In the rows, 128 means zero.
A single turn carries every row of the set below to another of its rows. Some are shown first; where does it send the rows asked next?
pef: [114  96 158 144 132  90 143  92 112 138 135 113]
zof: [111 120 159 140  87 125 145 118 133 118 126 130]
ponu: [117 136 118 151 105 115 132 160 141 158  93 117]
Fipuz: [126 116 109 133 129  79 129 167 113 139 107  92]
far: [ 92 103 139 111 125  76  92 126 108 136 108  97]
zik: [103 108 163 147 142  84 140 116 111 127 117 105]
vovek: [ 84 107 109 134 132 130 131 153 129 146 137 139]
vogi: [152  96  97 112 112  78 116 126 104 135 134 124]
surod: [150 121 129 135 138  98 122  91 132 168 122 119]
tibo: [140 101  99 114 111  72 114 151 105 138 113 107]
moku: [114 108 146 121  81 132 131 109 139 137 133 128]
sazo: [148 122 117 119 134  89  95  96 129 162 119 122]
tad: [115  88 142 118 117  89 121  83 115 148 137 116]
zurun: [147 135 109 134 109 105 109 119 129 116 138 163]
zitu: [ 98 112 114 130 133 120 122 143 118 118 147 158]
defoz: [ 91 134 154 124  99 114 109 147 129 105 113 123]
ruz: [104 131 160 142  96 116 133 140 128 108 113 129]
Libu: [107  91 135 105 113  83 101  99 111 147 125 111]
rupat: [ 95 123 139 110  89 121  94 140 131 122 120 124]
Tevu: [146 131 138 155 142  93 138 105 130 155 106 114]
pov: [142 110 122 146 152  97 150 132 116 134 152 118]
Miva: [112 141 118 156 131 131 129 152 146 153 129 129]
kad: [155  99 108 128 131  93 135 118 113 134 157 125]
poku: [133 129 109 137  80  95 124 152 130 144  85 131]
pib: [ 94 113 156 132 138  78 115 130 109 126 108  99]
vena: [111 110 116 126 116 103 127 135 104 101 133 167]
Rodop: [147 130 108 130  80  94 112 127 121 122 106 152]
pep: [105  96 111 132  85 104 152 145 113 137  96 139]
Kuf: [ 90 101 109 133 107 124 147 153 123 160 109 129]
Zopu: [137 128 119 117 133  76  84 116 119 149 103 119]
pulel: [130 139 118 145 132 127 116 130 141 131 151 152]
Dif: [130 119 121 148 151  90 145 159 117 138 128  98]
Kolo: [137 141 131 133 138  73  98 129 118 134  91 114]
Roz: [114 102 114 131  91  94 140 138 101 109 108 158]
keliv: [139 139 142 151 144  79 126 122 123 143  89 110]
rame: [106 112 136 109  82 129 108 122 139 136 132 128]

tad moves to Libu
Fipuz moves to Dif
And these:
vena moves to Roz
pulel moves to zurun
rame moves to rupat
keliv moves to Tevu

